In the rows, 128 means zero.
Each path is a new rotation, seen through one point. The rows after it are directions, each followed by how far the rotation turns it, in degrees each step (0 if it stays put).
Each turn is a multiple of 5 degrees from 10 to 175, or 0.
Each row of a path follows its step; steps can be skipped.
Path 1:
step 0: [126 126 128 126 127 122 118 120 128 125 131 124 121 130 118 119 140 117
 127 120 127 140 127 133 128 123 132 144 137 130 138 132 134 114 126 131
 131 130 121 121 138 125 129 116 127 127 124 127 120 138 121 121 128 131
 123 145 123 127]
step 9: [121 121 127 128 124 125 123 141 133 124 124 127 131 126 127 131 128 115
 142 120 126 128 127 129 128 123 118 121 118 137 123 117 119 134 126 129
 116 127 137 128 122 126 112 130 127 133 124 117 137 135 135 128 128 142
 133 115 132 123]
step 15: [134 130 133 142 121 129 127 133 137 126 127 137 119 140 125 127 119 133
 143 129 112 126 125 117 131 125 120 136 134 127 134 129 129 129 117 125
 134 117 124 126 124 123 124 122 131 127 130 116 126 132 141 131 133 130
 135 130 113 133]
step 16: [119 118 133 127 123 120 136 127 135 134 129 135 118 129 135 134 133 117
 131 127 128 122 133 124 133 118 126 124 128 131 124 130 123 117 123 135
 127 128 131 126 145 132 123 131 133 130 144 133 142 122 137 117 124 132
 132 130 115 132]
step 23: [118 133 148 129 136 129 131 133 130 129 120 125 127 125 133 130 122 122
 141 118 118 126 132 122 133 124 125 126 134 123 124 141 139 125 127 116
 142 123 125 129 132 126 123 130 129 124 124 122 135 120 128 121 127 119
 117 122 123 118]
step 24: [122 115 137 122 124 129 119 137 117 136 137 130 133 122 121 146 130 123
 128 121 132 122 129 126 131 134 125 116 133 119 110 137 127 122 129 131
 127 138 129 130 128 122 136 129 134 133 139 134 130 128 129 122 129 121
 132 129 131 120]
step 27: [123 139 110 138 133 125 130 127 125 131 143 128 130 125 118 120 129 123
 132 117 131 136 135 137 130 135 121 134 125 128 121 121 127 129 128 124
 134 123 136 140 118 129 132 131 120 124 127 120 132 119 140 123 138 134
 134 136 129 134]
Directions:
[129 126 127 130 130 128 129 129 130 126 125 130 128 132 129 127 131 132
 129 125 128 129 126 127 126 131 128 127 127 126 128 125 129 126 128 130
 129 127 128 127 127 129 130 128 129 127 128 127 131 127 129 126 128 130
 129 127 132 130] : 60
[132 130 127 128 127 127 127 131 126 129 128 126 128 127 127 127 131 128
 130 127 130 130 127 128 129 130 130 127 129 127 129 131 125 129 129 130
 128 129 123 128 129 131 131 128 128 126 128 132 130 128 128 129 128 126
 128 126 128 125] : 55
[127 126 127 124 130 128 128 129 131 127 127 125 126 125 127 128 126 128
 127 127 129 129 125 128 128 128 130 127 129 130 126 130 127 133 126 127
 128 128 127 129 127 129 128 127 128 128 129 125 130 127 128 129 132 127
 131 130 129 130] : 20
[128 129 129 129 127 128 128 127 129 130 127 130 125 129 126 128 129 128
 133 131 129 127 129 131 129 131 127 128 125 126 125 130 129 128 129 127
 128 126 129 127 128 127 129 128 129 129 131 127 129 123 125 128 130 127
 128 129 127 126] : 10
Path 2:
step 0: [136 137 134 130 135 130 123 123 123 142 129 117 123 121 132 140 124 128
 123 118 124 128 126 128 125 125 124 135 132 133 134 132 114 131 121 119
 120 128 118 127 124 129 129 127 119 129 122 134 127 122 128 126 139 130
 131 134 116 137]
step 1: [128 127 134 120 138 134 137 117 127 114 128 125 124 129 136 136 124 125
 124 133 131 120 128 129 127 122 131 134 129 135 138 131 114 130 121 121
 135 120 128 130 123 136 124 131 124 120 135 137 115 135 124 126 120 126
 119 129 130 124]
step 8: [135 132 132 119 114 127 132 129 128 130 123 129 125 121 128 130 127 130
 117 130 131 126 129 129 140 129 123 114 131 142 131 133 127 130 123 127
 141 132 134 130 116 129 125 122 116 139 133 132 123 128 123 139 132 133
 133 136 122 129]
step 12: [133 117 131 124 135 131 112 129 132 122 135 129 127 120 131 130 128 127
 122 115 125 125 133 129 130 119 132 125 131 118 126 121 123 120 118 121
 129 131 140 131 124 132 128 132 122 116 129 128 135 122 125 133 140 129
 128 139 135 135]
step 14: [133 135 128 122 126 126 138 126 127 133 123 130 130 120 125 128 130 119
 128 123 144 129 111 127 124 128 132 125 134 133 115 128 125 129 122 122
 142 136 136 129 136 127 129 128 135 128 136 141 125 127 128 136 128 142
 132 128 128 123]
step 15: [136 125 139 125 135 115 129 122 131 135 121 123 125 127 117 122 132 129
 128 130 120 133 136 119 129 124 125 130 139 134 122 136 117 135 136 124
 124 135 137 126 124 136 126 127 141 129 121 133 132 121 128 135 128 140
 123 131 133 129]
step 21: [130 127 124 130 138 113 121 122 123 127 123 124 127 133 128 135 128 130
 125 122 125 125 127 127 131 114 124 122 127 124 134 129 115 138 129 125
 120 135 136 122 130 127 127 131 132 125 127 129 119 129 127 139 132 134
 149 131 132 120]
Directions:
[130 130 127 125 126 126 126 129 125 130 129 125 129 129 129 127 126 129
 127 128 130 128 126 128 130 129 130 131 126 129 129 129 129 131 125 130
 126 130 127 128 128 129 131 129 127 131 130 127 127 129 129 130 128 126
 131 127 124 130] : 135
[129 128 128 128 127 129 125 128 128 127 126 125 128 126 126 126 129 129
 126 123 125 125 131 128 129 127 127 125 128 129 127 125 131 129 130 128
 125 126 130 127 127 125 129 129 126 129 128 127 126 128 130 129 126 130
 126 128 127 129] : 85
[126 124 130 126 128 127 128 127 131 130 127 129 126 129 134 128 127 126
 129 127 127 126 129 129 128 127 127 130 128 125 132 128 128 130 128 126
 129 129 129 125 127 125 130 127 130 130 127 130 127 127 128 126 126 128
 129 128 128 130] : 70
Path 3:
step 10: [114 127 131 126 139 132 123 120 132 136 129 121 140 127 122 129 123 135
 127 117 129 121 125 133 132 128 126 130 128 118 117 116 123 135 124 130
 135 129 120 128 114 128 138 124 110 136 116 135 131 129 129 133 134 133
 130 127 123 129]
step 14: [112 128 129 131 138 127 119 121 118 120 134 132 126 130 142 122 123 132
 119 120 118 121 127 131 125 123 134 124 122 139 127 127 129 121 127 122
 137 137 123 131 128 134 132 121 136 133 133 138 133 128 131 130 130 119
 129 117 140 134]
step 15: [145 126 130 136 123 127 125 130 134 119 129 127 139 131 130 144 124 117
 121 134 124 128 126 122 122 132 120 134 135 124 143 123 120 131 128 126
 116 137 138 130 137 132 119 130 129 126 135 126 130 120 124 130 120 128
 126 116 140 132]
step 21: [130 132 128 125 134 125 122 135 139 121 136 127 144 131 135 130 127 125
 128 134 121 135 129 135 142 130 121 133 127 124 113 133 135 146 128 127
 123 127 131 127 134 130 120 122 131 125 124 138 129 134 135 124 125 132
 122 110 134 132]
step 25: [133 132 141 116 143 124 127 125 135 131 141 130 137 130 120 132 128 118
 127 123 124 123 122 121 132 124 137 130 140 127 122 141 113 121 128 129
 133 136 128 129 137 125 134 133 126 127 126 133 127 127 129 143 128 135
 128 134 138 130]
step 26: [124 131 126 125 127 139 126 121 120 123 127 123 128 135 129 118 124 122
 132 131 129 125 122 139 116 125 123 127 138 114 141 117 126 112 132 119
 127 129 130 123 127 135 126 117 127 140 127 130 134 120 118 124 133 123
 134 139 126 131]
step 27: [126 123 137 127 132 119 126 137 134 113 129 132 124 127 135 131 132 129
 119 132 128 125 130 125 132 142 122 133 117 124 116 125 120 137 127 120
 131 131 126 121 125 144 113 130 130 133 137 143 120 130 127 135 126 125
 135 138 133 127]
Directions:
[128 126 126 127 130 126 128 130 129 126 128 127 126 127 131 127 126 130
 127 127 126 126 124 127 126 128 130 128 131 130 130 128 130 129 128 131
 131 125 126 128 125 130 129 129 127 127 130 131 130 128 128 128 130 130
 127 130 128 126] : 170
[127 127 126 127 128 131 126 126 127 129 128 131 126 124 126 131 128 129
 124 126 127 132 127 128 128 124 130 129 128 128 128 128 127 127 129 126
 129 128 129 130 127 129 126 127 129 125 128 129 127 129 126 128 127 129
 127 127 130 126] : 70
Path 4:
step 3: [128 136 135 136 123 125 141 125 132 130 133 127 123 126 134 131 127 127
 126 120 134 141 127 142 113 124 126 144 135 110 115 136 124 135 137 128
 129 133 126 124 135 127 127 130 130 135 123 128 133 124 131 125 134 136
 128 131 136 127]
step 4: [131 118 131 122 119 128 137 130 122 123 138 128 125 126 135 134 117 129
 137 128 136 123 114 131 119 126 136 122 130 128 126 132 127 137 114 127
 133 121 135 126 119 126 130 135 130 130 133 125 120 118 127 119 123 117
 125 110 126 132]
step 5: [130 132 124 127 131 136 130 124 138 122 114 140 133 130 131 137 121 128
 127 123 130 136 137 124 126 125 131 121 134 143 130 118 134 130 123 121
 133 113 129 127 127 124 133 135 123 122 130 111 131 134 130 135 125 138
 133 121 119 119]
step 7: [129 122 130 137 134 117 127 118 123 132 139 129 136 137 134 128 124 133
 130 129 127 115 124 134 130 122 134 135 114 128 116 124 126 136 131 138
 136 116 132 123 113 130 120 125 133 130 135 126 129 130 125 122 135 117
 126 123 137 133]
step 13: [132 129 113 128 126 129 121 120 111 139 122 128 133 126 127 132 128 127
 123 118 124 124 124 136 121 134 130 119 138 123 127 117 121 147 129 121
 130 126 129 130 124 123 112 117 123 123 133 120 126 133 130 118 130 124
 129 124 133 126]
step 25: [135 127 123 122 122 122 126 125 113 128 123 125 130 140 127 127 130 130
 123 138 127 125 137 118 117 123 120 138 121 128 126 127 136 141 120 135
 136 137 130 123 128 133 118 131 125 124 129 136 135 123 117 136 133 143
 131 133 135 128]
step 26: [112 135 117 136 126 127 127 135 123 134 127 132 132 128 130 132 127 135
 145 113 127 113 126 138 131 131 130 135 125 122 132 121 132 135 129 119
 134 133 114 131 120 127 116 126 130 129 123 130 129 118 132 133 129 126
 129 124 133 133]
Directions:
[127 125 124 126 128 127 130 129 127 128 127 128 128 124 127 129 126 126
 130 125 125 128 128 126 128 126 129 127 129 128 129 128 129 129 128 129
 128 127 128 133 130 128 131 128 130 126 127 127 128 127 130 124 128 129
 128 127 128 125] : 80
[128 125 129 126 129 130 130 131 130 128 128 127 128 128 127 128 131 130
 129 122 129 127 130 127 130 130 131 131 127 130 129 127 128 127 130 124
 128 127 124 126 127 127 127 130 127 127 125 128 128 129 127 128 128 129
 130 130 127 127] : 120
[127 128 127 128 131 130 127 131 129 127 127 128 130 130 126 129 126 129
 129 129 129 129 127 128 127 128 130 129 126 126 129 130 130 127 130 128
 128 124 130 130 126 126 126 124 124 127 129 131 126 128 127 126 130 126
 127 125 127 128] : 130
